In the rows, zero is written as 128.
Each path below is one point turned by a fixed rotation once a step. After each direction that follows a path, write how fast that rotation turns it, in degrees each step (0 if it stays still).
Each turn is a multiple of 5 degrees from 10 to 175, or 0.
Each row of a path follows its step; steps can be skipped.
path 1
step 0: [109 123 113 130 127 124 126 122 133 131 116 122 133 130 132 124 118 127
 124 136 123 112 128 125 121 123 119 124 141 133]
step 1: [121 127 123 136 133 122 134 130 127 138 133 117 125 127 121 121 119 126
 125 128 144 123 123 136 130 143 134 114 147 125]
step 2: [110 124 125 132 132 131 132 120 139 128 127 122 130 115 114 129 118 126
 139 133 136 126 137 121 126 144 123 137 125 130]
step 4: [122 131 130 122 128 139 130 132 125 142 125 125 136 124 121 134 114 133
 119 146 130 119 122 117 139 137 121 123 138 128]
step 7: [124 136 116 141 131 138 120 140 121 131 130 118 127 132 117 128 132 128
 115 138 133 136 123 129 126 134 134 130 146 122]
step 8: [111 126 112 129 137 126 130 131 136 123 126 135 131 133 123 128 127 120
 122 139 129 119 134 115 138 137 128 143 136 133]
step 9: [110 130 122 132 140 123 121 118 133 135 130 125 125 135 122 117 130 118
 118 120 122 123 133 128 121 128 127 115 144 127]
step 10: [110 132 125 120 133 126 129 121 130 132 132 122 130 122 118 135 125 137
 137 145 137 128 125 124 127 135 138 118 144 130]
step 11: [124 124 119 135 141 125 120 122 133 133 136 113 143 117 119 124 128 123
 124 127 131 135 133 119 129 142 136 135 127 120]
step 12: [120 139 119 123 134 125 127 115 128 137 122 127 146 129 117 129 122 135
 118 128 130 118 130 114 123 128 118 125 125 141]
Speeds:
[127 124 123 126 126 121 125 122 130 128 129 130 134 129 128 127 129 133
 126 127 129 130 125 131 127 126 134 127 125 129] -> 25
[126 127 133 125 126 126 131 125 131 126 130 133 125 130 124 129 122 122
 125 125 130 129 128 131 127 130 129 123 129 131] -> 90
[130 132 129 131 126 132 127 126 130 125 125 126 127 133 122 129 127 131
 122 126 126 125 129 126 132 127 131 133 125 130] -> 80
[129 133 126 128 129 126 128 123 128 124 124 128 133 130 127 126 127 126
 131 125 124 128 129 129 128 123 120 125 131 125] -> 120
[125 130 131 127 126 133 134 129 132 129 130 127 135 123 129 131 132 130
 123 124 130 128 126 130 129 128 124 127 124 126] -> 40
path 2
step 2: [123 127 122 133 135 136 137 119 128 129 136 153 127 133 126 120 130 125
 131 126 122 148 127 137 124 119 141 129 133 140]
step 3: [130 122 131 137 138 111 139 126 132 107 128 119 126 122 129 136 144 121
 123 144 128 134 137 126 127 135 127 125 123 129]
step 4: [142 125 124 138 127 113 135 133 123 126 121 139 120 137 125 122 117 122
 133 121 126 123 124 129 120 114 136 138 145 137]
step 5: [129 122 129 133 138 124 127 129 126 121 116 130 128 130 126 121 131 138
 142 150 141 136 131 134 139 132 120 137 124 111]
step 7: [115 128 110 145 137 126 136 136 133 120 128 108 125 136 127 131 136 137
 121 143 130 127 125 131 131 130 133 127 132 123]
step 8: [138 133 127 131 126 116 127 115 138 129 139 124 123 128 120 121 125 130
 130 117 128 131 126 127 137 117 118 146 146 140]
step 9: [129 141 136 134 136 129 123 141 123 129 130 113 132 134 138 129 133 131
 138 139 132 133 143 148 135 125 134 134 130 119]
step 10: [138 128 130 122 136 138 135 116 122 128 133 132 136 141 119 138 126 135
 129 133 120 132 124 122 137 109 127 128 130 147]
step 11: [120 119 133 136 152 123 130 123 124 133 134 112 125 134 135 121 138 116
 125 135 128 118 130 129 133 130 133 119 136 119]
step 12: [135 124 130 114 129 115 142 120 142 130 125 126 125 134 137 122 124 140
 135 119 126 124 125 125 134 118 142 140 127 142]
Speeds:
[131 132 124 127 130 127 128 132 125 125 128 130 132 123 128 123 131 128
 125 124 134 127 126 128 134 125 128 122 127 129] -> 0
[130 125 127 130 132 131 126 127 132 125 125 125 128 126 129 123 127 128
 129 123 131 122 126 124 125 127 128 133 134 124] -> 100
[127 128 129 121 131 130 125 132 129 125 126 128 134 127 126 125 132 131
 130 126 125 135 131 129 123 127 128 130 127 128] -> 100
[129 119 132 129 124 127 128 128 122 127 130 127 132 127 126 130 129 126
 127 121 128 130 128 127 132 129 125 130 131 132] -> 160
[124 130 127 129 127 125 133 127 132 125 131 128 130 129 133 126 129 129
 128 125 122 131 126 123 130 133 129 125 132 126] -> 80
[133 125 132 126 134 124 131 122 124 125 126 132 129 130 131 130 129 125
 131 127 126 125 128 131 125 128 132 124 126 127] -> 45
path 3
step 0: [143 130 133 110 127 123 126 130 118 132 143 120 127 131 129 127 127 118
 131 123 132 133 125 127 120 115 112 145 129 138]
step 1: [138 147 134 126 138 141 119 119 132 116 123 134 125 119 134 127 119 129
 117 134 136 133 119 126 141 126 135 131 135 131]
step 3: [134 123 134 127 127 131 120 120 119 129 127 134 134 133 136 118 128 121
 136 118 123 150 140 120 135 128 128 120 132 109]
step 4: [134 141 134 144 118 132 142 119 125 143 113 124 139 136 131 123 124 130
 132 128 118 120 128 129 133 135 135 129 128 139]
step 6: [132 126 123 121 119 142 123 118 125 133 141 136 133 125 129 127 131 119
 143 131 143 117 120 120 134 142 126 128 114 132]
step 7: [135 132 135 125 138 118 124 126 150 138 122 141 129 131 134 130 129 134
 121 121 132 117 127 126 127 120 112 142 121 131]
step 8: [116 125 123 120 131 140 132 116 140 127 130 134 111 128 120 127 133 140
 126 133 126 139 124 109 135 119 133 120 131 129]
step 9: [132 126 126 135 115 122 132 132 121 132 122 126 115 119 139 125 136 143
 137 109 132 137 127 133 127 124 126 124 109 126]
step 10: [131 120 128 130 127 116 126 114 133 121 114 124 146 128 121 128 120 142
 130 128 133 128 140 122 123 122 144 129 130 115]
step 12: [130 119 123 120 135 128 112 131 124 137 126 123 131 117 123 112 119 123
 123 134 127 127 119 136 109 131 123 127 114 120]
Speeds:
[133 132 133 129 123 131 130 127 126 128 129 134 128 129 129 128 125 123
 128 129 124 130 129 128 133 129 124 131 133 128] -> 20
[128 128 133 130 125 124 133 129 126 129 132 126 131 125 126 125 125 131
 134 127 133 128 130 129 125 127 133 128 132 131] -> 65
[129 125 131 124 130 129 123 123 132 128 126 130 127 125 125 127 130 124
 129 133 130 132 130 129 129 130 135 126 131 126] -> 155
[127 126 132 128 129 129 129 131 126 122 123 132 128 129 127 125 133 132
 126 122 127 133 128 124 129 130 132 131 127 130] -> 55
[131 129 128 129 128 125 128 123 125 130 129 128 135 132 133 129 131 127
 123 129 136 132 132 128 127 128 128 131 124 129] -> 115
[128 131 125 130 122 128 127 126 126 129 129 126 126 122 127 122 130 130
 121 131 126 132 122 131 128 126 129 128 129 132] -> 95
path 4
step 0: [126 112 125 128 121 135 129 128 141 117 132 132 124 142 130 116 118 133
 148 123 132 124 126 122 115 127 138 133 125 142]
step 2: [129 135 132 139 136 130 120 123 119 150 129 134 123 146 129 126 130 127
 119 133 124 140 120 140 129 115 136 131 115 128]
step 3: [122 117 130 131 128 134 117 127 132 138 122 122 128 132 126 130 143 117
 143 130 115 132 114 119 142 114 139 129 134 126]
step 4: [125 115 117 132 130 126 113 118 120 117 135 110 130 131 137 139 138 128
 127 117 126 131 123 132 139 138 122 125 142 131]
step 5: [137 112 127 130 124 132 121 129 111 125 127 115 127 136 131 115 124 127
 112 116 128 114 137 133 126 136 137 137 121 129]
step 6: [140 130 129 120 114 134 129 129 125 125 122 132 119 116 124 113 131 140
 124 116 114 121 126 125 127 116 139 130 134 145]
step 7: [124 137 133 139 123 144 130 119 132 126 131 131 124 133 120 138 115 149
 125 127 125 136 118 132 128 134 134 122 138 145]
step 10: [115 111 123 142 125 139 126 139 134 135 116 121 136 133 139 139 132 130
 127 123 131 120 126 142 125 118 119 135 130 137]
step 11: [123 113 133 126 120 141 138 126 130 117 135 127 126 138 135 114 139 113
 135 117 122 125 127 128 116 135 117 133 134 136]
step 12: [135 124 122 117 124 128 125 121 129 120 153 128 113 134 134 117 117 129
 122 125 129 138 130 140 120 117 129 133 129 137]
Speeds:
[125 130 131 134 123 125 126 129 128 131 128 126 128 128 134 132 130 123
 127 128 132 126 126 125 134 126 127 127 128 125] -> 60
[130 131 126 123 128 124 128 123 128 124 128 130 129 127 131 132 127 130
 124 128 128 133 126 130 133 126 122 133 132 132] -> 135
[130 126 128 129 132 125 131 128 132 130 134 128 129 134 130 126 133 124
 133 130 131 129 127 133 126 123 126 130 127 129] -> 35
